(in the rows, 100 means zero)
A single turn carries every row of the set below to another of its rows. Some are shown first; where does it send the rows asked next?
vebu: [ 87, 120, 108,  88,  71, 122, 116,  98, 105,  90, 106, 102,  76, 103,  85,
  79, 109, 113, 132,  93, 114,  91, 115, 107,  83, 116,  83, 125, 108,  92,
 131, 110]
gubon: [ 80,  98,  74,  88,  99, 110, 122, 125,  95,  91, 101, 102,  87, 105, 118,
  84,  94, 104, 103,  95,  97, 102, 113, 126,  81, 122,  85, 102, 106,  93,
 125, 124]
tesad: [ 97, 103,  93,  96,  83, 108,  81,  91, 109,  84, 100, 113,  92, 108,  97,
  85, 113,  84, 102,  79, 123,  70,  86, 125, 107, 110,  68, 129,  90,  98,
 107, 104]
kiz: [ 99,  86, 103,  80,  91, 116,  81, 105, 102,  84,  96, 105,  72, 107,  82,
  98, 131,  76, 107,  86, 106,  84,  80, 124, 107, 107,  84, 126, 109,  89,
 106, 105]
Rone: [ 94, 116, 111,  75,  89, 128, 103, 112, 121, 107,  91,  82,  78, 107,  88,
  65, 106,  97, 128,  87, 108,  87, 109, 114,  78, 115,  87, 135, 103,  98,
 128, 112]
Vavaz: [ 84, 108,  98,  91,  78, 102, 108, 123, 100,  74,  97,  98,  96,  96, 108,
  99, 110,  95,  85,  87,  94, 112,  94, 124,  98, 107, 114, 104, 118, 109,
 116, 116]
Fabi: [ 96, 130, 103,  91,  84, 130,  88, 118, 128, 101, 104,  72,  81, 112, 102,
  78, 115,  99, 108,  96,  92,  90,  94, 113,  79, 117,  74, 132, 120, 103,
 127, 117]
dol: [ 95, 103,  96,  84, 103, 100,  91, 103, 103, 106, 106,  85, 108,  78, 105,
  82, 112, 100,  98,  92,  85, 100,  85, 119,  97,  98,  89, 116, 111, 126,
 118, 111]
nov: [100, 105, 101,  82, 111,  99,  97,  98, 101,  99, 109,  91, 102,  79, 111,
  77, 114, 102, 106,  92,  94, 101,  99, 115,  97,  96,  86, 114, 121, 123,
 120, 111]
supo: [ 85,  95,  69,  86, 103, 116, 122, 106, 100,  75,  89, 113,  90, 109, 105,
  85, 102, 113, 108,  90, 103,  99, 119, 125,  91, 114,  91,  96, 118,  92,
 113, 119]
nas: [105,  99,  95,  82, 108, 101, 118, 110,  97,  92, 105,  90, 113, 102, 103,
  76,  82,  95, 106,  99, 101,  87, 111, 128,  91, 100,  73, 113, 109, 106,
 128, 125]
baru: [ 83, 109, 105,  88,  78, 119,  91, 126, 113,  72,  96, 102,  71, 118,  81,
  95, 101, 102, 102,  75,  84, 101,  83,  88, 110, 102,  62, 105, 117,  90,
 110, 118]
zazo: [ 83, 102,  92,  91,  86, 100, 109, 127, 100,  79, 101,  96,  89,  88, 114,
  96, 116, 102,  91,  89,  93, 115,  92, 117,  92, 114, 110, 106, 116, 108,
 112, 110]
mame: [ 85,  91,  70,  88,  99, 109, 127, 120,  97,  79,  95, 105,  93, 108, 108,
  89,  97, 111, 109,  93, 102,  98, 115, 123,  85, 120,  87, 101, 108,  90,
 114, 122]
Puba: [ 87, 112, 101,  78,  81, 113,  88, 118, 117, 100,  85, 103,  90, 111,  79,
  78,  92,  97, 113,  57, 106,  89,  94,  96, 116, 100,  57, 117,  89,  98,
 120, 113]
fir: [ 77,  88,  86,  89,  95, 128,  82, 102,  97,  72,  92,  95,  66, 106,  86,
  96, 117,  85, 101,  94,  82,  97,  91, 114,  94, 114,  75, 131,  96,  76,
 109, 111]
vaki: [ 83, 107,  99,  88,  98, 100, 111, 129,  93,  90,  98,  90,  88,  87, 115,
  94, 122,  95, 103,  87,  91, 117, 101, 111,  91, 117, 107, 108, 114, 108,
 115, 113]
zilon: [100, 118, 106,  80,  89, 125,  98, 115, 119, 112,  87,  78,  78, 107,  90,
  65, 116,  93, 126,  81, 110,  85, 102, 119,  78, 118,  87, 127,  95, 104,
 121, 115]
Ladav: [102,  97,  90,  77, 124, 106, 118, 107,  95,  99,  84,  83, 115, 106,  87,
  86,  92,  94, 112,  83, 100,  94, 103, 120,  90, 108,  75, 108, 101, 107,
 124, 120]
tuz: [ 99, 118,  95,  72,  94, 109, 113,  90, 114,  94,  88, 105,  67, 117,  89,
  69, 106, 101, 109,  88, 116,  85,  75, 121, 118, 114,  64, 129, 104,  90,
 112, 128]
delev: [ 94, 119,  98,  71,  86, 106,  94, 100, 109, 102,  88,  87,  73, 110,  78,
  85, 119,  95, 107,  89,  90,  97,  80, 113, 129, 107,  75, 143, 109,  90,
 118, 132]
nugo: [ 93, 108, 101,  77,  86, 121,  76, 126, 128,  99,  95, 107,  69, 112,  85,
  80, 103,  96,  95,  67,  98,  95,  75, 102, 113,  99,  64, 110, 115, 103,
 123, 104]
mak: [103, 102,  92,  79, 123, 111, 117, 105,  94,  98,  82,  83, 113, 103,  84,
  81,  92,  89, 113,  90,  98,  91, 105, 123,  94, 108,  76, 108,  99, 105,
 122, 120]
Sava: [ 99, 124, 103, 106,  66, 121, 106, 105, 105,  68, 116,  87,  77, 108,  86,
  92, 110, 109, 107, 103, 100, 101, 104, 111,  86, 111,  79, 121, 120,  94,
 134, 115]
rof: [ 87, 106,  88,  84, 104, 105,  87,  99, 102, 114, 103,  90, 106,  87, 103,
  86, 106, 101,  93,  86,  83, 102,  81, 122,  91, 101,  84, 107, 109, 126,
 127, 113]
kaze: [101, 122,  97,  92,  76, 129,  85, 120, 122, 101, 107,  71,  76, 114,  98,
  83, 119,  96, 103,  97,  91,  92,  89, 124,  80, 114,  77, 124, 119, 103,
 130, 124]
rapan: [ 72,  93,  90,  93,  96, 129,  78, 102,  97,  75, 101,  96,  73, 105,  79,
  96, 111,  79, 108,  88,  83,  97,  94,  99,  92, 114,  68, 126,  90,  82,
 114, 114]
miz: [106,  93,  87,  79, 117, 106, 117, 105,  97,  99,  95,  86, 114,  98,  91,
  78,  87,  97, 111,  95, 101,  87, 103, 126,  91, 105,  71, 113, 101, 106,
 125, 119]
Taf: [ 92, 105, 101,  85, 100, 113, 103, 116,  99,  80,  78,  97,  85, 117,  68,
  90,  94, 108, 110,  83,  80, 114,  85,  96, 113, 108,  61,  98, 109,  96,
 107, 112]
Zag: [ 93,  99,  94,  92,  79, 112,  77, 101, 118,  80, 107, 114,  91, 114,  99,
  88, 115,  79, 105,  71, 122,  72,  92, 116, 104, 107,  71, 124,  97,  98,
 105, 114]
lafem: [ 85, 105,  88, 102,  90, 118,  91,  98, 102,  63,  91,  96,  86, 107,  93,
  86,  94,  81,  91,  87, 106,  90,  91, 118,  94, 117,  65, 136,  75,  83,
 117, 105]
Tarav: [ 80, 109,  95,  83,  86, 126, 106, 108, 111,  73,  91, 107,  70, 108,  83,
  81,  90, 109, 107,  64, 106, 107,  90,  93, 106, 103,  48, 108,  96,  87,
 124, 109]
dite: [ 86, 130,  95,  94,  82, 100, 111, 106, 109,  76,  85, 110,  69, 122,  88,
  73,  95, 102, 100,  94, 101,  87,  88, 106, 115, 127,  80, 130,  97,  85,
 107, 125]
mov: [ 83,  92,  71,  85, 104, 109, 121, 106, 101,  75,  90, 111,  93, 111, 107,
  87,  99, 117, 107,  83, 102, 101, 115, 120,  85, 113,  90,  97, 117,  97,
 113, 119]
renok: [ 91, 109,  98,  77,  66, 102,  91, 124, 119,  94,  79, 104,  98, 117,  91,
  82,  90, 103,  96,  62, 102, 107,  86, 118, 120,  99,  76, 109,  99, 108,
 113, 115]
mik: [ 76, 112,  93,  82,  86, 116,  99, 101, 105,  95,  81, 102,  84, 102,  89,
  75,  86, 113, 101,  70,  92, 119,  75, 109, 106, 105,  57, 103,  84, 106,
 117, 109]
zar: [ 80, 105,  95,  98,  87, 121,  86, 101, 109,  68, 100, 101,  83, 104,  94,
  80,  91,  75,  90,  77, 113,  93,  87, 111,  89, 113,  68, 130,  74,  92,
 122, 105]
tof: [ 94, 119, 104,  95,  80, 120, 113,  92, 104,  82,  98,  99,  76, 100,  83,
  70, 109, 113, 132,  88, 117,  91, 118, 106,  82, 114,  85, 122,  98,  97,
 124, 107]
Sipum: [100,  84,  98,  80, 100, 124,  83, 108, 108,  79, 104, 104,  70, 111,  78,
 100, 128,  73, 109,  81, 110,  91,  87, 112, 103, 107,  75, 121, 115,  87,
 116, 106]
badib: [ 83, 103,  99,  90,  82,  97, 107, 123, 100,  75,  98,  99,  97,  99, 106,
  99, 105,  98,  85,  84,  91, 113,  91, 119,  91, 106, 113, 104, 119, 112,
 119, 113]
balan: [ 96, 133, 108, 103,  69, 123, 109, 110, 111,  79, 116,  86,  79, 109,  95,
  94, 114, 107, 109, 101, 106,  99,  96, 109,  85, 119,  74, 123, 123,  95,
 134, 112]
ruk: [ 83, 125,  86,  87,  86, 109,  94, 104, 112,  85,  89, 101,  57, 107,  86,
  78, 108, 103,  87,  97,  88, 109,  83, 107, 120, 119,  85, 139, 107,  87,
 127, 114]
pino: [101,  98,  84,  78,  90, 113,  89, 119, 122,  88,  84, 114,  78, 123,  85,
  84, 103, 115,  99,  77,  95, 108,  89, 113, 120, 100,  69, 100, 129, 100,
 111, 106]
dera: [ 87, 112,  91,  85, 102, 111,  87,  97, 102, 111, 100,  89, 104,  83, 106,
  81, 109,  97,  91,  90,  83, 102,  81, 126,  95, 101,  85, 107, 107, 125,
 123, 114]

tesad goes to lafem
miz goes to mame
And these:
nov goes to nas
mov goes to badib
kaze goes to zilon
Rone goes to vebu
mak goes to supo
nugo goes to Puba
ruk goes to delev
Sipum goes to Zag
renok goes to mik

